Rotation paths and how fast each direction turns (degrees each step)
Each turn is a multiple of 5 degrees from 10 to 175, or 0.
Each row of a path follows its step; steps can be skipped.
Rotation 1:
step 5: [ -8 -36  19   0 -20  18  44 -34  -5   4  13   1  28   5  35 -10 -20 -14
  11 -15  27  -3  22   5  -2 -11  -3 -16  -2  19   0   8  18 -12 -11 -15
   4   2  -9  18   8   2  28  17  30  -5  26  -2   1  -7   0  -2   6  18]
step 7: [ 10 -24  -6   5  12  -1  11   1  16   0  13  -9   6   7  15 -20  -2 -20
   4  36  21  19  16 -22   0  27 -13   6 -19 -18 -10 -21  15 -24  45   6
 -12  14   6 -14   8 -13  19   9  -2 -29   2   9  -4  11  20  22  -8 -39]
step 10: [ 19 -29  18  33  14 -24  15  -6   6  -2  -3  -3  13  16  21   3 -12 -17
  12  17  24   0  34  -3 -27   4  -7  -2   0 -18   3   2  23 -10   3  28
   7  34  -7  -7  27  27  11   5  -3 -10   9  12 -30  -8   5 -20  19 -23]
step 14: [ 33 -20  13   7  -7 -18   3 -17  -7  11  10  -5  -7   5  16   3   1 -27
   8   4   4  13  22 -17 -10 -26 -19   7 -22  24  29 -17  -8  -7   2   6
  -2  30  -9 -20  20  16  -1  -2 -21 -28 -11   7 -30  20  17  -9  40 -13]
step 15: [ 20   4  18 -22   4  12  -2  -4 -14   8  37 -11  18  10  19 -19  -4  -7
  -7  35  25  -7  22 -16  -7 -16 -12   7   1 -11   1 -20  11 -40  30 -19
  -7   9 -21 -15   8   4 -19  -8  -2 -10  23  31  -4 -22  23  -5 -16 -13]
step 17: [  6 -34   7  12 -21  -6  13 -21  23 -22   2   4  15  16  12   4 -11 -43
 -21 -11 -13   3  31  19  -3  -9 -20  20   4  20 -17  13  -5  20   5 -16
 -18  22 -12  -8  13   1   4  -1  -9 -11  14  16  -3  17  30  22  32   2]
step 19: [ 23  11   4 -14   3 -16  33   0   1   7  23  15  26 -11  22 -18  15 -21
  25  10  15   2  32 -21   7   1 -14 -13 -16  11  18 -30 -24 -19  15 -23
 -21 -22 -25 -10   3  18 -11  14   1  -1  17  27  -4   3   1   8 -20  -7]
step 21: [  2 -11   9  13 -18  -5   1 -11 -36 -24  18  10  18  26  -7  10 -11 -35
  -3  11 -17   9  23  14  -4  -4 -23  17   7  14 -23   1   0  -8  26   9
 -26  48  -9  10  -1   7   7  14  -5  -6  20  15   6 -28  11  -6  20 -24]
step 26: [ -8  13  24  13   6   1   8  -5 -19  -7  23  12  18 -12   2   1  11 -18
  -8  24  19  14 -13 -14   3 -28 -16  -1 -26  11   7  -2   2 -24   2 -33
 -21  27   2 -23  -2  24   2  12  33 -35  28 -21 -28 -12  10   2  10  -2]
Speeds:
[ 3  4 -1  7 -2 -2 -4  1  5  8  3 -6 -2  3  8  2  5 10  8  6  2  0  1 -1
 -5  2 -8 -8 -2  1  4  2  2 -1  2  2 -4 -3 -8 -5  7 -1 -1  1 -2  4  1 -1
  4 -1  2 -2  1  6] | 85
[ -3  -6  -8 -11   1  -1   0   3   6   1   2   1   4   1   0   9  -6  -3
   2   2   0   4  -5   5   2   3   5   2   3   5   2   1  -2   1   9  -4
  -2   0  -7  -1   2   8   2  -1  -3   6   1   8   4  -7   0   1   0   0] | 175
[ -3  -1  -4   4  -7  -2   6   1  -1   6   5  -3   0 -10  -1   0  -2  -2
   6  -3   0   7  -2   1  -7  -1  -1   3   5   4   0   7  -1  -6  -7  -1
   7   4   3  -1   0   5  -7  -2   7   5   4  -1   1   4   3   1   7  -5] | 85
[  3 -10  -5   8  -3   4  -6  -3  -2   4   1   1   2   0  -7   1   1  -1
  -2   7  -9  -4  -1   2  -4   2  -4  -1  -5  -1  -2  -5  -2  -4   4   4
   1   6   7  -4   1   3   6  -4  -7   5  -8   2  -1   4   3  -1   1  -6] | 100
[  6   4  -2  -2   7  -2  -7  -9   3   2   2  -4   1  -4   4  -2   3   0
  -1   3   2  -1  -5   1   3  -2  -8   2   0   1   5   5  -5  -5   0  -4
   3  -6   6   4   2   3   0  -3  -2  -3   3  -1  -4  -6  -4   8  -8 -11] | 95
[  1  -1  -6   1   9   3  10  -7   5   1  -1  -1   2   2   7   1   1  -4
   3   0  -6   3   2   4   2   5  -1   3  -2   2   0  -4  -7   0  -3  -5
   3  -1   3   3   6  -1  -2   1   1  -2  -1  -4  -1   8  -4 -13  -2   6] | 125
[-2  5  2 -7 -5 -4  0 -1  3  3  2  1  7 -5  5  8  3  4  0  1 -4  5  2 -6
  3 -6 -2  1  0 -3 -5 -4  6 -3  1  0 -4 -4  3  2 -6  2 10  4 -4  2  3 -5
  1 10 -7 -2  4 -5] | 55
Rotation 2:
step 1: [  9   4   1 -23  -7 -18  19 -16  11  21   5  -4   3  12  -9  -5  37  26
 -10  13  22 -10  -3   8 -15 -21  -1   4  -7  19  -3 -11  12   4  14   8
  31  -3 -11 -18  -5 -13  -4  18  17 -10  11  23  -9   8 -47  29  12  -2]
step 3: [  4   1  -4 -27   0  -9   6 -10 -33   0  18  -7  15   8  -1  -1  12 -28
  16 -23  -8 -17 -26  24  19   3  14  40  17  30 -17   4   0  11  -4 -14
   4  11   4  -4 -11 -10   1 -23  18   3 -10  22  21 -19  12  -5  14 -23]
step 7: [ -4  -3 -19  23 -38   0  -5  -8 -14 -24  17   6  18 -24   4  -1 -17   8
  21  -1  17  16 -14  10  25   1   4  -3  24  -8   0 -16   6 -16  -6   9
 -26   9  -6   6  -8  35 -19  13  11 -29  -4 -10  14 -19 -14  -5  13  32]
step 16: [-12  31  11  -5 -14  10  -1  21 -17  13  -1  17   7  26 -11  11  23  11
   1  -3   7   0 -11  19  15  -8  19   2  22  18  14  -7 -21 -38  12   3
   0   2 -12  -2 -11   4  -4 -24  -2 -18  -6   0 -27 -37   0 -17   9 -34]
step 18: [-18  -2  13  25   6 -10  11 -17  -8 -21  -1 -14 -31  -9  39  13  14   5
  -7 -11   0 -10   5  17   6  27 -19  -8  -6   4   4  33 -27  10 -25   3
  -7  -5   1 -19 -13   3 -40 -22   8   7  15   0  -6  -7  -6  -1  18 -19]
step 21: [ -7 -13  11  -3   6   9 -16 -25  12  39  -1  -3 -28  19  -6  15 -12  10
  10 -17 -14 -23  -8   2   7 -12 -17  20  20   7  24   4 -40  22  11   2
   7  -8  14 -26  -5 -16 -24 -15  -5 -16 -24   5  -9   1   6  22  -4  -6]
step 23: [-21   1 -31 -13 -19   7   7 -19  -3  -3  11 -20  -7  -9 -19  22  28 -31
   6   9  25  26 -10 -18  -1  -9   6  24 -10  18 -11  24 -13 -17  -1  12
  -4 -16  11 -20   1  23 -23 -11  -1 -21  15 -25  11   1 -10  13   0  12]
step 24: [  2 -29  -1 -11 -11   0   3  19  -5   5 -12  18  -6  32  -6 -13  10  12
  -4   0  -8   8   1  -5  13 -19 -26   6  -6 -23 -14   2  14  10  27 -36
   0  26  -7 -29  26 -12  -5 -11   1 -45  -9  -8 -24  11   5  16  -3  -4]
step 26: [-28  17 -14 -16 -23 -12  -9  -9 -46   4 -10 -19   6  15   1   2   9  24
   5 -20  -4   1  -1  15 -24 -13  26 -11   0   1  10   0 -22  -5   3  16
   0  12   4   6  13 -21  -9 -23 -26 -25   7 -20  31  -1  -3  20  10  -6]
Speeds:
[ 6 -4 -2 -5  0  4 -7  6 -5  2 -8  7  0  5  2  3  1  1 -3 -6 -7 -6  5 -1
  2  0  4  0  5  0 -8  1 -2 -4 -5  3 -7 -4  1  0  1 -1  2 -3  1  5 -2  5
  9  0 -2  7 -4  3] | 65
[-2  4  3 -6 -2  2 -2  6  4 -6 -3  3  2  1  0 -1  1 12  4 -2  2 10  1 -4
  2  8 -2  6 -6 -2  3  0 -2 -5 -1  5  3  7  1  1  8  6 -3 -4  3  3 -5 -1
  1 -2  2  3  8  1] | 40
[ 2  0  2 -2 -1 -2  2 -4 -2  2  5  6 -5  8 -4 -6  5 -7  4  0  0  4 -6  3
 -6  2  1 10 -3  2 -4  5  5 -6  6 -2 -2  6 -5 -4  0  0  3 -2 -3  4 -2 -6
  4  4  3  6 -9  0] | 35
[ 1 -4 -6  2  6 -3 -4  0  0  1 -2  4 -2 -1  1 -2 -5  2 -9  8  1  0 -2  1
  1 -3 -7  5 -1 -9  3  7 -2  6  8 -3 -4 -3  3 -5  6 -1 -9  0 -2  8 -1 -2
  3  3  1  2  4 -7] | 115
[-3  5 -6  0  0 -4 -3  6 -7 -3  5 -5 -3  6 -6 -5 -7 -1 11  0 -8 -2 -1 -3
 -6 -2 -6  0  8  3  5 -1 -2 -3  1 -3 -2 -1 10 -2  3  3  1  2  4  0 -2  1
 -3  1 -4  3  3  4] | 155
[-6 -6  2 10  1  7 -4  6 -2  2 -2  6 -1 -5  5  2 -1 -1  3 -2 -1  3 -3  1
  2 -2  0  6 -2  7  4  2 -2 -7 -2  4 -6  2  1  2 -7 -3  3  6  2 -1  3 -3
 -8  7 -2  4  4 -9] | 10
